The rows below fall into families. The same turns and mirrors carry the whole set onto itself and the rows of a family onto each other. For each named row, which other rows are in its family? Write them in the order they are listed.
These 30 rows form 5 families of 6 rows each.
K_706:   6.9  14.9  20.0  21.1  21.1  -6.4 -18.3  -1.8 -47.6
K_114:   0.7  25.6  13.0 -16.7   6.5 -16.6 -41.1  15.3  10.7
K_44: -20.9  21.2   3.6  -9.4  -2.7  20.7 -24.1 -31.2  18.8
K_543: -19.4  12.2  10.6  12.4  -9.7  24.3  13.2 -30.5   6.7
K_591:  -6.9  21.2  22.7  19.0 -15.4  -3.4  -7.6  24.5 -39.7
K_50:   6.1 -29.8 -26.6  -6.5  21.1  -2.9   0.1  17.6  -2.7
K_107: -20.4  -4.0  30.8  32.8  -7.7  17.4 -16.6   4.6 -38.8
K_699:  29.7  18.5  -1.3  -2.3  28.7 -22.3 -23.2   7.0 -15.1
K_605: -22.1 -35.5  -7.5  11.3  16.2  14.5   9.9  -5.2 -20.8
K_721:  -9.3  22.1 -23.2   4.6 -32.7  -4.2   7.7  17.8  13.4
K_912:  -9.4   8.0  -3.4   4.5 -20.0  21.8  -9.1  -7.1  35.3
K_483: -16.9   2.3  10.4   5.8 -24.8   2.7  23.7  30.0  11.3
K_844: -36.7  21.9  26.4  -3.4 -12.4  13.9 -18.6 -16.2   6.7
K_244:  20.6 -15.1 -13.6   1.1  21.8 -14.1 -30.6  23.9  -1.0
K_85:   5.3  19.9  -7.0   6.8 -12.4   7.8  23.7  -3.8  21.6
K_785:   1.1  29.9   3.3  11.7 -33.7   3.3   9.2  32.0   2.5
K_609:  25.4  12.3 -19.7  -3.7   9.5 -10.5   6.0  10.4  17.1
K_841: -16.1  -1.2  20.3  20.9  14.1  18.1   8.5 -25.0 -37.7
K_59: -31.2 -25.2   5.8  21.8  -8.6  30.7  -0.2 -16.2  -1.1
K_270:  -1.3   3.7  20.1   9.3  17.3  -5.5 -53.7   2.7 -25.9
K_65:   6.4   0.1 -41.4  -8.5   5.8 -19.5  -2.8  19.2   2.1
K_608:  -2.0  20.3 -18.9  -4.7  16.8 -20.3 -45.6   4.2 -23.2
K_49:  -4.4 -17.1 -18.7 -21.3  17.2  -4.8  -2.6   9.9  24.2
K_129:  -3.7  23.6  -3.1 -13.3  20.6  -4.8 -51.7 -14.1  -5.2
K_492:  -3.3  -3.0  24.1   7.7   4.0 -16.9  -5.5  35.6 -35.9
K_831: -37.1  12.7 -12.7   5.6 -19.6  18.2  -7.7 -28.6   7.1
K_675: -16.2  10.7   6.2  17.7  -4.0 -10.0 -21.0  10.8 -55.0
K_738:  15.7   1.9 -11.7   5.0 -19.3  -4.8  -3.5  35.5  25.9
K_272: -39.3 -16.1  -8.2  15.0  -1.5  10.6  -1.4 -15.6 -33.1
K_358: -29.3 -26.2  14.1  -4.2  26.7   6.8 -14.0 -15.6 -20.0

Which other rows belong to the same family as K_605? K_44, K_591, K_50, K_785, K_129
Which other rows belong to the same family as K_844? K_114, K_483, K_49, K_492, K_358
Which other rows belong to the same family as K_675? K_721, K_65, K_608, K_831, K_272
Which other rows belong to the same family as K_699? K_706, K_543, K_85, K_609, K_841

The rows below fall into families. The same turns and mirrors carry the whole set onto itself and the rows of a family onto each other. For each named row, which other rows are in its family? Write them in the order they are listed.
These 32 rows form 4 families of 8 rows each.
K_578:  -1.6  -4.6 -32.9 -25.6  -5.2  14.1  23.4 -28.8 -12.7
K_621:  -5.4 -24.6  23.3  12.3  25.8  18.4   5.3  -1.7 -27.1
K_867:  12.8 -29.0  -2.8 -35.5  13.1  -7.4  26.9  -3.8 -19.3
K_337:  -8.7   3.3 -34.6  -5.9 -21.4 -12.6  24.2   7.7  31.1
K_186:   0.3 -23.2   0.7 -13.0  -0.9 -16.5  31.5  14.0  36.9
K_541: -12.0 -19.4  15.2  13.4  29.2   4.7   8.0  -0.6 -39.0
K_60:  -8.0   6.3 -29.0 -13.7 -19.6  -5.6  18.0   7.6  37.1
K_544: -18.5 -12.4  14.0  32.1  12.5 -21.3   9.4  33.1   5.8
K_923:  -3.4  12.4 -39.1 -13.1 -16.8  -7.5   7.4  14.1  28.9
K_584: -24.4  13.9  -7.5  33.8  -5.1   5.5  -8.1  24.2  16.0
K_795:   3.8 -28.1  -6.0 -31.7  14.4  -7.6  35.3 -17.2 -17.5
K_762: -12.1  11.0 -17.2   9.3  11.0  27.7 -16.0  -4.8 -30.6
K_890:   0.3   0.1 -25.9 -29.8  -4.0  20.4  16.8 -26.5  -7.7
K_341: -21.8  -9.1  18.1  30.7   1.6 -15.6  10.5  36.7   2.8
K_48: -25.2  11.4 -14.6  40.4  -7.9  -1.1  -1.4  23.1  10.9
K_301:  -2.0 -22.0  15.5   6.1  26.3   3.8   4.1  10.2 -40.0
K_590:   8.6 -30.5   2.5 -31.3  13.4   7.7  31.4 -17.5  -5.3
K_928:   3.7 -22.2  -3.5 -18.3  -0.4 -30.5  30.2  27.4  19.4
K_382:   1.4 -25.3  -2.5 -34.1   1.9  -1.1  35.5 -15.6 -22.2
K_563:  -5.9 -17.1  -4.6 -15.4 -13.7 -29.3  37.3  18.6  24.5
K_122: -17.8   9.2 -29.8 -13.8  -5.6 -17.3  16.3   1.1  36.9
K_570: -18.7  17.8 -22.0  27.3  -3.3   3.9 -16.1  28.0  10.1
K_422: -15.5   7.0  -5.7  14.5  10.9  32.1  -9.9 -10.8 -27.2
K_674: -13.9 -16.2  21.3  31.1  13.3  -6.3   6.0  30.2  15.7
K_176:   3.0   5.0 -37.1 -30.7  -1.9  15.6   7.0 -17.0 -10.9
K_651:  -9.3   1.8 -28.2 -32.6  10.0   6.7  15.3 -32.8  -4.6
K_432:  -9.8 -15.2  13.9  22.9  14.5 -18.7   4.6  41.4  -0.7
K_348:  -4.6 -20.0  -8.4 -13.3  -1.8 -32.5  37.2  17.4  25.6
K_983: -14.5 -18.4  19.7  11.7  17.5  10.3   8.7   0.6 -41.7
K_105: -32.0  17.2  -9.2  30.4   9.1  -5.5  -7.4  15.5  16.7
K_127: -24.1  11.9  -9.2  11.7  24.2  20.4 -10.4 -18.3 -26.2
K_104: -16.3   4.7 -11.6  19.6   9.4  25.5  -3.3 -12.7 -34.4

Which other rows belong to the same family as K_432? K_867, K_923, K_762, K_301, K_928, K_570, K_176
Which other rows belong to the same family as K_544? K_541, K_60, K_584, K_795, K_890, K_422, K_348
Which other rows belong to the same family as K_186? K_621, K_590, K_122, K_674, K_651, K_105, K_127

